Each path below is one point turned by a fixed rotation once a step. After each direction that follows a path, write how fast that rotation turns it, in deg/step (0 if it stays still).
Each turn is a multiple of 5 degrees from 10 to 175, or 0.
Each row of a path follows its step; steps can be skipped.
Rotation 1:
step 0: -2.21	+1.92	-0.40	+0.87	+0.29	+0.30	+0.28	+0.50	+0.79	+0.42	-0.25	-0.23	+0.10	+1.30	+0.53	+0.12	-1.17	-0.27	+0.59	-1.72	+0.25	-0.13	+2.59	+1.04	+0.20	+1.73	+0.63	-1.44	+1.59	+0.50	-0.80	+0.66	-1.04	-0.02	-0.60	+0.15	+2.34	+2.13	-0.87
step 1: -1.10	+1.32	+0.27	+1.42	-0.09	+0.01	-0.58	-0.25	-0.04	-0.11	-0.44	+0.50	-1.38	-0.54	-0.10	+0.52	+0.50	-1.23	+1.00	-0.45	+2.09	+0.92	-0.06	+1.74	-0.82	-0.66	-1.29	+0.62	+1.51	-0.10	-1.72	-0.46	-0.32	+1.07	-2.81	+0.71	+2.86	-0.28	+0.24
step 2: -1.85	+1.56	+0.91	-0.23	-1.27	-0.83	+0.06	-1.26	-0.14	-0.05	+0.93	-0.14	+0.41	+0.35	-0.68	+1.08	-0.18	-0.46	+0.79	-1.89	-0.26	-0.96	+1.31	+1.14	+1.16	+0.63	-0.41	-0.36	+2.96	-0.51	-1.32	+1.68	+1.13	+0.03	-1.65	+0.19	+0.13	-2.03	-1.17
step 3: -0.89	+2.15	+0.64	-0.50	+0.32	+0.59	-0.71	+0.48	+0.14	-0.59	+0.76	+1.84	+0.94	-1.45	+0.50	+0.86	-0.90	+0.67	-1.20	+0.45	-0.53	+0.39	-0.24	+3.02	-0.26	+0.15	-0.60	-1.33	+2.11	-0.81	-0.91	-0.73	+1.14	-0.40	-0.88	+1.05	+1.79	+0.96	-1.80
step 4: -0.59	+0.49	+1.02	+0.93	+0.02	+0.22	+0.00	-0.95	+0.40	-0.29	+0.32	-0.61	-0.18	-0.54	+0.92	+1.32	+1.13	+1.13	-1.65	-0.10	-0.26	-0.90	+1.11	+0.63	+1.49	-0.54	-0.17	-0.06	+3.20	-1.73	-0.47	-0.13	+0.91	+2.01	-0.81	-1.38	+2.35	+0.49	+1.23
step 5: +0.11	+2.08	+0.65	+1.05	-0.27	+1.25	+1.15	+1.04	-0.60	+1.07	-0.95	-0.52	+0.26	+0.38	+1.06	+1.19	+1.53	+1.00	-0.99	-1.21	+1.75	+0.61	+0.88	+1.27	+1.59	+1.77	+0.91	-0.82	+1.63	-0.06	-0.33	+1.62	+0.59	+0.24	-0.34	+0.82	+1.38	+0.57	-2.17
step 6: -2.03	+0.73	-0.99	+0.77	+1.40	+0.94	+1.21	-0.40	+0.84	+0.14	+0.62	-0.04	-1.36	+0.23	+0.63	+1.48	+1.96	+1.54	-0.82	+0.83	+1.27	+1.35	+0.28	+1.37	+0.07	-1.57	-1.82	-0.53	+1.37	+0.56	-0.95	-0.08	+1.54	+0.04	-1.27	+1.10	+1.39	-1.17	-0.14
step 7: -1.23	-0.14	+0.04	-0.57	+0.00	+0.30	+0.75	-2.30	+0.04	-0.88	-0.55	-0.54	-1.83	-0.48	-0.54	+0.72	+2.34	+0.80	+0.21	-0.58	-0.68	+0.05	+2.27	+2.36	+0.88	+1.38	+0.96	+0.20	+2.87	-0.53	+0.03	+0.40	+1.05	-0.68	-0.06	+0.67	-0.81	-0.10	-1.17
step 8: -0.99	+2.56	-1.57	-0.50	+1.14	+1.45	-0.60	-1.03	+0.32	+0.57	+0.52	+1.63	-0.46	-0.22	-1.08	-0.38	+1.45	-0.74	-2.23	+1.37	+1.12	+0.26	+0.05	+2.84	+0.37	+0.38	+0.94	-1.02	+1.22	-0.27	-0.12	-0.12	+0.43	+1.05	+0.63	-0.34	+0.67	+0.34	-1.30
step 9: -1.01	+2.52	-0.10	+0.63	-0.35	+0.65	+0.19	-1.80	-1.14	+1.76	-1.77	-0.11	-1.95	-0.16	+0.51	+0.18	+0.52	+1.12	-0.63	+1.31	-1.05	-0.38	+1.42	+0.75	+1.08	-1.05	+0.35	+0.66	+2.32	+0.22	-0.18	+0.26	+0.67	+2.41	-0.01	+0.45	-0.02	-0.05	+1.44
step 10: -0.45	+0.97	+0.21	+0.22	-1.26	+1.38	+0.02	-0.21	-0.94	+0.39	-1.18	+1.30	-0.89	+3.04	+0.30	+1.06	+0.84	+0.97	+0.02	+0.48	+1.53	-1.46	-0.39	+2.83	+0.95	+1.59	+0.02	-0.44	+0.90	+0.60	-1.01	+0.59	+1.50	+0.97	+0.70	+1.19	-0.58	+0.66	-0.71
step 11: -2.25	+1.78	+0.69	+0.35	+2.26	+1.32	+0.13	-0.44	+1.08	+0.18	+1.24	-0.56	-1.24	+1.34	+1.03	+0.26	+0.69	+1.33	+0.41	+1.36	-0.09	-1.36	+1.32	+1.81	-0.55	-0.43	+0.09	-1.32	+0.07	+1.71	-1.18	-0.96	+0.71	+1.41	-1.13	+0.53	-0.68	+0.48	+0.42
Directions:
-0.03	-0.17	+0.32	-1.20	+0.46	+0.29	+0.09	-0.37	+0.34	+0.48	+0.42	-0.09	-0.07	-0.24	-0.07	+0.26	-0.07	-0.56	-0.20	-0.06	-0.90	+0.12	-0.48	+0.32	-0.12	-0.02	+0.24	+0.01	+0.22	-0.24	+0.28	+0.05	+0.13	-0.18	+0.05	-0.51	+0.12	+0.55	-0.08
80
+0.10	+0.31	-0.48	-0.35	-0.39	-0.83	+0.36	+0.03	-0.38	-0.25	+0.20	-0.41	+0.73	+0.60	-0.25	+0.64	+0.07	-0.09	-0.24	+0.32	+0.13	-0.19	+0.06	+0.29	-0.09	+0.82	+0.16	+0.33	+0.07	+0.38	+0.54	+0.41	-0.10	-0.18	-0.17	-0.04	+0.00	+0.28	+0.00
140
+0.02	-0.74	+0.18	-0.19	+0.21	+0.44	+0.41	+0.05	-0.37	+0.35	-0.01	-0.36	-0.37	+0.81	+0.49	+0.12	-0.24	-0.01	-0.31	-0.52	+0.30	+0.04	+0.09	+0.12	+0.04	+0.08	+0.00	-0.39	-0.51	+0.10	+0.16	+0.34	-0.23	+0.37	-0.40	+0.70	+0.57	+0.25	+0.52
70
+0.32	+0.11	+0.08	-0.31	-0.56	-0.16	-0.67	-0.39	-0.45	+0.19	+0.02	+0.37	+0.23	-0.10	-0.57	-0.11	-0.85	-0.23	-0.30	+0.15	-0.33	-0.35	-0.05	+0.39	+0.01	-0.03	+0.25	-0.23	+0.01	-0.18	-0.11	-0.14	+0.34	+0.86	-0.17	+0.65	-0.04	-0.58	+0.22
55
-0.17	+0.27	+0.10	+0.39	-0.21	+0.17	+0.48	+0.37	+0.48	+0.16	+0.33	+0.40	-0.10	+0.20	-0.18	+0.28	-0.06	-0.06	-0.50	+0.54	-0.57	+0.31	+0.26	-0.38	-0.90	-0.35	-0.26	+0.27	+0.19	-0.08	+0.42	-0.40	-0.57	+0.24	-0.33	+0.72	-0.07	+0.19	-0.15
135
+0.19	+0.14	+0.19	-0.09	+0.20	+0.44	-0.09	+0.27	+0.38	-0.42	+0.33	+0.59	-0.07	+0.67	-0.57	-0.23	-0.55	-0.07	+0.11	+0.07	+0.22	+0.09	+0.19	-0.32	+0.67	+0.09	+0.41	-0.08	-0.14	+0.14	+0.19	+0.54	+0.19	-0.14	+0.30	+0.23	+0.28	+0.26	-1.10
140
Rotation 2:
step 0: +1.70	+0.46	-0.43	-1.22	-0.01	-0.35	+0.81	+1.46	-1.43	-1.39	+0.64	-1.31	+0.29	+0.82	-2.25	-0.38	-0.30	-0.43	+0.56	-0.44	-2.03	-0.23	+0.21	-1.73	-1.50	-0.83	+0.67	-0.14	+0.87	+2.03	-0.98	-1.64	-1.09	-2.21	-0.06	+0.35	+0.96	+0.83	+0.40
step 1: -1.24	+0.34	-1.31	-1.85	+1.00	+0.16	+1.12	-0.32	+1.67	+1.17	+0.66	-0.04	-1.56	-0.46	-0.31	-2.03	+0.90	-1.00	-1.06	-0.07	+0.49	-0.36	-0.52	-0.41	+0.18	+0.75	+1.24	-2.44	-0.51	-0.27	-1.24	+1.09	-0.83	+0.42	+0.47	-1.88	+0.65	+0.81	+2.78
step 2: +0.49	+0.26	-1.33	-0.50	+1.19	+2.53	+1.01	+0.95	-1.97	-1.19	-1.02	-0.27	-0.71	-1.25	-0.28	+0.97	-0.16	+0.47	-1.00	-0.79	-0.21	-1.42	-0.01	+1.24	-1.11	-1.22	-1.07	+1.49	+0.91	+0.33	-2.24	+0.60	-0.34	+0.17	-1.78	+0.29	+1.57	-0.96	+1.19
step 3: -1.12	+0.24	-0.80	+1.02	+1.13	-0.40	-0.39	+1.00	+1.92	-2.20	-0.78	+1.75	-0.34	-0.30	-0.09	+1.39	+1.51	+0.65	-0.98	-1.78	-0.33	+1.30	+1.05	-0.34	+0.76	+1.04	+1.25	-1.55	+0.84	-0.40	-0.67	-1.48	-1.06	-1.88	+1.53	-0.13	+0.48	-0.20	+1.40
step 4: +1.23	-0.58	+0.63	-0.71	+1.03	+3.14	-0.92	+1.42	+0.95	+1.77	-0.47	+1.77	-0.32	-0.03	-0.62	-1.24	-1.12	-0.03	-0.87	+0.73	+0.23	+0.47	-1.37	-0.35	-0.78	-1.00	-0.80	+1.28	-0.13	-0.64	+1.13	-1.77	-1.85	+0.03	-0.31	-0.46	+0.40	-0.54	+1.75
step 5: -1.16	-0.95	-1.48	-1.73	+1.62	-0.69	-1.70	-0.44	-1.20	-0.13	-0.04	+0.27	+2.07	-0.16	-1.48	+0.61	+2.60	+1.61	-1.09	-0.12	+0.40	+0.44	+1.43	-0.47	-1.91	-1.43	+1.07	+0.67	+0.92	-0.55	+0.45	+0.05	+0.37	+0.18	+1.19	+0.78	-0.34	-0.10	+0.89
step 6: +2.77	-1.70	+0.99	-0.44	+0.87	+0.11	-0.08	-1.00	+0.58	-0.70	-0.23	+0.33	-0.26	-1.28	-1.05	-0.70	+0.61	-0.69	+0.41	-2.02	+1.19	-0.59	-1.04	+0.21	+1.06	-0.18	-0.91	+0.17	+0.25	-0.19	-0.02	-0.03	-0.34	+0.36	+2.33	-2.98	-0.11	-2.22	+0.42
step 7: +1.22	+0.66	-1.53	+0.81	+0.72	-0.07	-0.85	+0.38	-1.72	+0.79	+0.28	+1.25	+1.04	+0.16	-2.86	+1.98	-0.33	-0.88	-2.71	+0.41	-1.17	-0.75	+1.10	-0.11	+0.07	+0.57	-0.14	+0.98	-0.19	+0.54	+0.79	+0.79	-1.91	+0.26	-0.06	-1.45	-0.56	+1.52	-0.54
step 8: +1.31	-0.03	+0.91	+0.03	-0.80	-0.97	+1.39	+1.68	-1.76	-0.35	-0.41	-1.85	-0.25	+1.26	-1.63	-1.64	+2.19	-0.15	+1.33	+0.65	-0.24	+0.81	+1.24	-0.45	-0.35	-0.37	+0.23	-1.41	+0.32	-0.11	-0.12	-1.43	-1.31	-0.07	+1.66	-1.52	+1.67	-0.10	+1.63
step 9: +0.49	+0.59	-1.91	-3.37	+0.66	+1.12	-0.16	+0.01	+0.34	-1.70	+0.16	-0.44	-1.90	+0.19	-0.23	-1.21	-0.46	-1.75	-2.37	+1.60	+0.49	-0.08	+0.35	+0.04	+0.32	+0.28	+0.42	-0.10	+0.10	+0.48	-1.03	+1.37	-1.08	+1.66	+0.05	-1.30	-1.07	+0.36	-0.12
step 10: -0.63	-0.02	+1.40	-1.28	+0.02	+0.30	+1.56	+0.43	-1.72	-0.05	-0.51	-1.06	-1.24	-0.81	-0.09	+2.94	+0.45	+1.10	-0.33	-1.99	-1.54	+0.24	+1.09	+0.11	-0.64	-0.64	-0.94	+0.50	+0.48	-1.37	-2.76	+0.33	-1.65	-0.48	+0.43	-0.42	+0.64	+0.57	+1.24
step 11: -0.17	-0.74	-0.45	+0.57	-0.15	-0.14	-0.29	+2.17	+2.68	-1.68	-0.76	+1.52	-0.82	-0.13	-0.99	-0.79	+0.29	-1.77	-0.59	+0.10	+0.04	-1.69	+0.93	-1.04	-0.07	+1.00	+0.21	+0.06	+0.46	+0.09	-2.28	-2.24	-0.87	-0.74	-0.09	+0.05	-1.53	-0.32	+1.51
Directions:
-0.68	-0.21	-0.01	+0.07	+0.49	+0.51	-0.14	+0.36	+0.66	+0.23	-0.68	+0.42	-0.46	+0.04	+0.50	+0.24	-0.05	+0.14	+0.20	+0.02	-0.33	-0.29	-0.04	-0.31	-0.40	+0.23	+0.16	+0.15	+0.29	+0.09	-0.11	+0.43	+0.11	-0.46	+0.01	+0.63	+0.35	-0.70	+0.39
40
+0.55	+0.46	-0.36	-0.19	+0.26	+0.40	+0.17	+0.01	-0.10	-0.52	+0.17	+0.31	-0.09	+0.28	+0.14	-0.53	-0.21	-0.64	+0.30	+0.04	+0.21	-0.99	+0.29	+0.03	-0.26	-0.06	-0.33	+0.92	-0.06	+0.07	+0.22	-0.53	-0.01	-0.08	-0.20	+0.37	-0.21	-0.23	-0.26
160
+0.20	+0.32	-0.08	-0.20	+0.43	-0.09	-0.19	+0.30	-0.24	-0.09	-0.75	+0.29	-0.79	-0.26	-1.05	-0.13	-0.22	-0.23	+0.17	-0.64	+0.01	+0.34	-0.02	+0.35	-0.69	+0.08	+0.23	-0.12	+0.07	-0.20	+0.02	-0.09	+0.29	+0.39	+0.31	+0.01	-0.25	+0.40	+0.32
0
-0.19	+0.03	-0.24	-0.04	-0.23	+0.57	+0.13	-0.63	+0.14	-0.04	+0.25	+0.03	-0.01	+0.64	-0.21	+0.37	-0.22	+0.80	+0.49	-0.62	-0.07	-0.29	+0.78	-0.17	-0.07	+0.20	+0.21	-0.44	-0.11	+0.42	+0.23	-0.17	-0.42	+0.82	+0.20	+0.16	-0.04	-0.01	+0.14
155
+0.22	-0.24	+0.78	-0.23	-0.39	-0.31	-0.16	+0.17	+0.07	+0.16	-0.47	-0.18	-0.45	+0.29	+0.10	+0.45	+0.25	-0.31	-0.01	+0.85	-0.23	-0.15	+0.83	-0.02	-0.06	+0.32	-0.21	+0.44	+0.16	-0.03	-0.18	+0.19	-0.16	+0.59	+0.62	-0.20	-0.48	-0.09	-0.37
25
-0.35	+0.02	-0.15	+0.14	+0.03	-0.10	-0.02	+0.63	-0.63	+0.12	-0.10	+0.17	+0.55	+0.39	+0.03	+0.24	+0.40	-0.10	+0.44	-0.34	-0.90	+0.10	+0.23	-0.02	+0.37	-0.77	+0.21	+0.65	-0.17	-0.19	-0.33	+0.01	+0.46	+0.60	-0.43	-0.03	+0.05	-0.04	+0.26
135
+0.50	+0.33	-0.17	+0.94	-0.28	+0.50	-0.16	-0.09	+0.16	-0.46	-0.35	-0.08	+0.34	+0.20	+0.05	-0.20	-0.41	-0.29	+0.03	+0.70	-0.70	+0.39	+0.18	+0.06	-0.08	-0.30	+0.48	-0.39	+0.27	-0.63	+0.42	-0.07	-0.32	-0.08	+0.31	+0.22	+0.21	+0.14	+0.17
85
